In the data rows, 128 means zero.
Here are some points, one per row:
[147  94 108 159 105  92  77  96 163 167 171 176 201  93 169  94 161 168  80 146 181 174 138  66 101 157 127 105 145  72 101 175 164 159  80 138 189  83 149 194 174 135  88 162  96  88 141 187]
[ 61 184 119  62 183 191 108 179 150 111  90  85  88  69 169 178  81 100  85  81  81 179 161 124 101 123 160 174 117  39  84 114 175  68  85  78  70 187  82 161 133 100  89  95 158  85  97  81]
[ 76 181 150  88 157 181 158 165 139 130 111 129 114 172 143 175  91 174 190  71  80 180 160 153 169  98 158 151 157 170 159 137 158  85 169  53 102 112 130 151 123 174 150 106 158 144 108 117]
[153  93 116 157  84  92  80  82 104 120 149 179  62 108  92  93 168 171  78 146 175  70  91 152  94 168  92  91 103  84  72 189  89 161 125 176 152 103 166  97 152 114 111 158 105 166 145 174]
[ 80 175 192  69 149  65 122 155 170  99  86  72 185 164  86 175  79 134  68  55  65  73 142 162 167  87 154 141 152 184 167 108 148  74 144  62  89 201 167 167 145  80 158  78 176 157 156  99]
[120 132  96 156 154 215 167 188  85 100 158 166  96 157 111  80 173 109 163 168 172  80 115 172 175 117 112 162 114 166 160  83 115 115 183 145 191  88 133  91 105 159 161 151  94 163 138 204]
[156 208 165 157 154  99 155 157 102 108 164 180 151 155  89  89  98 185 174 137 166  89 145 173 186  83 112 172 138 167 163 121  96 144 178 170 135  82 160 100 113 161 156 155 190 145 111 122]
[153 158 103  53 101  82  86  79 170 181 117 163 144  84 178  57  81 174 108  82  64 170 180  66  91 182 102  68 104  83  93 189 157 180  63  64 210 192 159 163 194 117  85  67 177  95  81 209]
[127 178 136 130 169 151 174 177 120 105 184 176 172 125 107 160 139 181 168 138 119 136 151 152 194 180 156 162 121 171 176 188  94 111 129  89 100 135 175 187 111 120 170 125 163 148 140  93]
[ 73 202 121  70 167 171  61 195 136  78  77  84  70  64 145 153  78  80  76  65  63 193 185 131  72  63 133 174 165 190  61  86 181  77  84  67  71 107  68 142 116  83  63  77 194  81  82  73]
[164  96 136 180  83 102  96  89 165 151 136 166  72  90 169  87 168 156  83  71 197 156  97 168  89 164  94 104 149 104  88 178 140 170 121 150 163 192 161 161 159 124 108 162  96 125 167 185]
[ 87 164 183  77  96  96 164 157  93 136 170  84 181 157 141  82 147  82 162 139  65  79  67 154 177 101 167 118 162 177 161 100 162 113 148 131  82  83 158 163 174 151 160 192 186 153 194  87]
[150  47  77 142  74 168  52  56 173 185  82 114  82  76 136 201 166  78  77  95  45 182 184  80 102 164  66 158  81  67  94 124 134  47 193  55 147 188  66  87  98  83 186  88  61  64  81  46]
[162  97  98 179 151 162 152 167 118 161 149 166  94 158 143 192 149 107 174 179  68 171 175 188  90 148 119 156 132  68 163 137 132  76 169 156 170  83  76  92 122 159 156 141  92 151 156 155]
[159  91  93 165 148 189 102  81  62  89 135 196  92  73 128 219 161  82 151 189 146 185 106  81  87 171  82 146  95  72 121  82  96 139 160 172 195  63  67  95 110 135 197 156  99 104 157 185]
[ 68  73 217  52  74  98 155 139  75 121 166  87 181 171 139  72 169  69 173 181 164  87  92 161 174  80 123  88 183 174 180  88 111 140  87 174  81  65 123 116 201 151 108 179 106 109 191  80]
[182 118  93 172 105 132  68 127 169 179 179  97 176 104 150  95  64 151  92 143 181  61  98  83 186 165 106  97  98 202  75 194  69 155  70 184 168 104 165  71 144 162 128 133 109 151 148 184]
[ 52  87 108  76  78  87 170  88  80  75 168 109 189 144  79  77 177  72 169 172 181  82  87 117 182  61  79  85 151 168 193  78  81 154  66 173 144  79  84  75 123 162  73 195  74  87 208  85]
[ 86 193 137  68 175 173 159 189 154 109  75  93  68 118 158 170  79 111  72  78  74 181 175  83  88  69 163 167 152 181  88 107 167  71 103  74  85 154  80 168 111  90  72  90 182  70 106  85]
[ 65 182 129  66 176 178 165 179 157 155  84 110  86 100 171 176  75 103  79  83  86 170 165  74  95  96 178 163 142  47 111 124 167  80 119  78  80 179  87 167 117  86 119  89 148  95 124  84]
[189  86 125 101  87  83  86  80 156 156  87 177  72 101 164  76 140 166  91  71 191 182 119 180 107 170 158 126 152  94  91 184 177 175  96  38 158 185  98 168 164  84  96 172  97 104 181 194]
[180 102 101 170  88 105  74  94  85 156 157  91 178  89 125  96 102 168  98 144 177  74  95  89 176 147 109  95  98 186 101 205  84 155  75 184 161 106 157  76 112 158 115 146 108 154 100 187]
[174 100 109 152 134 166 159  67  99  94 149 102 156 173  96 177 174  92 183 162 185  74  98 115  74 174 126  98  96  69 115  93 102 157 176 175 155 104 131 104  91 161 178  87  95 171  86  83]
[ 78 185 148  75 178 175 187 180 147 149  92 109  82 173 154 171  70 122  67  75  78 181 162 105  92  87 161 167 155 175 121 110 162  78 133  69  88 156  77 160 130  90  75  91 172  74 100  95]
[167 108 138 156 150 184 169 144 113 114 144 104 150 154 101 183 170 152 170 162 143 122 147 157 159 182 148 144 113  91 170  99 119 168 164 184 146 102 145 108 109 143 154 101 119 160  93  95]
[174  91 112 176  86  82  81  84 140 136 117 174  67  96 181  82 178 167  90  63 179  79  80 127  84 170 106  90  97  88  93 180  89 173 109 191 156 184 107 160 156  78  87 179  87 131 146 184]
[139 100 160 180 173 170 169 129 168 147  89 160 154 179 117 170 175 115 174 164  75 177 157  93  87 170 180 145 127  86 132 112 171 117 158 131 142 182 155  25 118 155 161 123 113 165 161 102]
[184  93 104 165  71  61  53  78  73  77 146  75  74  88  62  73 151  91 111 162 172  57  73  77  90 144  90  83  92  52  83 121  75 168  77 178 156  72 143  74  56 100 103 127  94 140  71 191]
[ 68 193 204  81  70  46  50 145 177 122  83  72 121 155 102 184  68 108  85  81  78 109 150 160  72  83 171 115 134 199 187 102 148  62 139  71  74 207 117 166 165  88 102  74 192  99 105  78]
[157  90  91 161 123 100  85  98 164 165 116 183 192  88 176  86 166 175  79 114 176 153 111  76 103 163 123 107 106  80 104 183 134 169  72 118 193  66 154 189 180 125  85 131 104  83  86 190]
[147 101 120 164 169 177 160 100 143 119 125 117 110 152 138 170 182 133 173 196  79 179 156 147  95 179 158 160 106  92 136 112 185 129 148 119 157 192 118 154 122 153 172  98  91 184 129  96]
[159 124 112 155 175  92 163 174 103 101 156 165 167 135  92 105 150 190 168 158 174  85 107 144 179 163 125 128 196 160 171 118  86 146 162 173 108 103 157 121  94 143 177 128 159 152  98  92]
[157 123 136 171 156 175 157  89 117 148 125 127 103 183  83 164 157 115 184 157  88 149 178 168 108 120 162 163 139 121 123 101 105 154 181 186 142  77 161  94 126 172 158 130 137 165 120 150]
[ 57  70  70 181  75  82 220  98  72  69 118 120 138  64  63  69  73  64 202 189 190  68  72  87 211  61  73  77  66 188  68  61  80 136  70 172  95  76  84  75  61 100  71 110  68 110  65 154]
[168 171 160  70  76  97  91  60 158 152  85 182  76  99 165  73 114 166  88  88 140 181 161 190 102 179 116 178 168 134  77 184 166 167 153  56 156 168 140 162 157 108  80 183 116 100 183 204]
[104 188  76 171 186 146 173 173  81  94 105 111 171 186  94  52  74  74 157 158 170  83  66 143 187  81 109  70 110 192 170  93  88 130 126 160  58  84 180  86  78 145 136 104  85 167 127  93]
[140 157 176 145 157 179 155 148 187 182  98  87 126 167 114 171 101 145 131  95  86 156 163 143  94  94 140 147 139  84 180 135 126  89 165  75  57 199 104 145  85 149 174 102 181 177 148 104]
[157  80  94 161 160  58 160 181  86  80 165  96 168 167  90  73  80 177 181 159 169  97  96  91 169  68  90  94  66 156 181  90  88 142 176 179  79  81 169  88  86 149 179 109 125 145  78  73]
[ 76  76 179  76  95  88 129 125 138 169 181 105 186 161 173 191 164  83 136 176  69  90  86 162 181  81 163 124 170 160 177 105 176 155 137 143  87 166 139 188 176 145 150 196 189 131 182  93]
These points spread out most along one direction. Take the direction at right angles to it along which they spread out most. Then take the direction at right angles to both along which they spread out most. Go by this last direction. How far along it is each point below, from 0 to 99? 50 is the average, and the first point above lies past it. One standard deviation of the points above along it is 16.
[159  91  93 165 148 189 102  81  62  89 135 196  92  73 128 219 161  82 151 189 146 185 106  81  87 171  82 146  95  72 121  82  96 139 160 172 195  63  67  95 110 135 197 156  99 104 157 185] 19
[159 124 112 155 175  92 163 174 103 101 156 165 167 135  92 105 150 190 168 158 174  85 107 144 179 163 125 128 196 160 171 118  86 146 162 173 108 103 157 121  94 143 177 128 159 152  98  92] 48
[ 73 202 121  70 167 171  61 195 136  78  77  84  70  64 145 153  78  80  76  65  63 193 185 131  72  63 133 174 165 190  61  86 181  77  84  67  71 107  68 142 116  83  63  77 194  81  82  73] 61
[180 102 101 170  88 105  74  94  85 156 157  91 178  89 125  96 102 168  98 144 177  74  95  89 176 147 109  95  98 186 101 205  84 155  75 184 161 106 157  76 112 158 115 146 108 154 100 187] 62
[153  93 116 157  84  92  80  82 104 120 149 179  62 108  92  93 168 171  78 146 175  70  91 152  94 168  92  91 103  84  72 189  89 161 125 176 152 103 166  97 152 114 111 158 105 166 145 174] 52
[ 68  73 217  52  74  98 155 139  75 121 166  87 181 171 139  72 169  69 173 181 164  87  92 161 174  80 123  88 183 174 180  88 111 140  87 174  81  65 123 116 201 151 108 179 106 109 191  80] 74
[ 61 184 119  62 183 191 108 179 150 111  90  85  88  69 169 178  81 100  85  81  81 179 161 124 101 123 160 174 117  39  84 114 175  68  85  78  70 187  82 161 133 100  89  95 158  85  97  81] 48
[189  86 125 101  87  83  86  80 156 156  87 177  72 101 164  76 140 166  91  71 191 182 119 180 107 170 158 126 152  94  91 184 177 175  96  38 158 185  98 168 164  84  96 172  97 104 181 194] 59
[ 76  76 179  76  95  88 129 125 138 169 181 105 186 161 173 191 164  83 136 176  69  90  86 162 181  81 163 124 170 160 177 105 176 155 137 143  87 166 139 188 176 145 150 196 189 131 182  93] 63
[182 118  93 172 105 132  68 127 169 179 179  97 176 104 150  95  64 151  92 143 181  61  98  83 186 165 106  97  98 202  75 194  69 155  70 184 168 104 165  71 144 162 128 133 109 151 148 184] 63
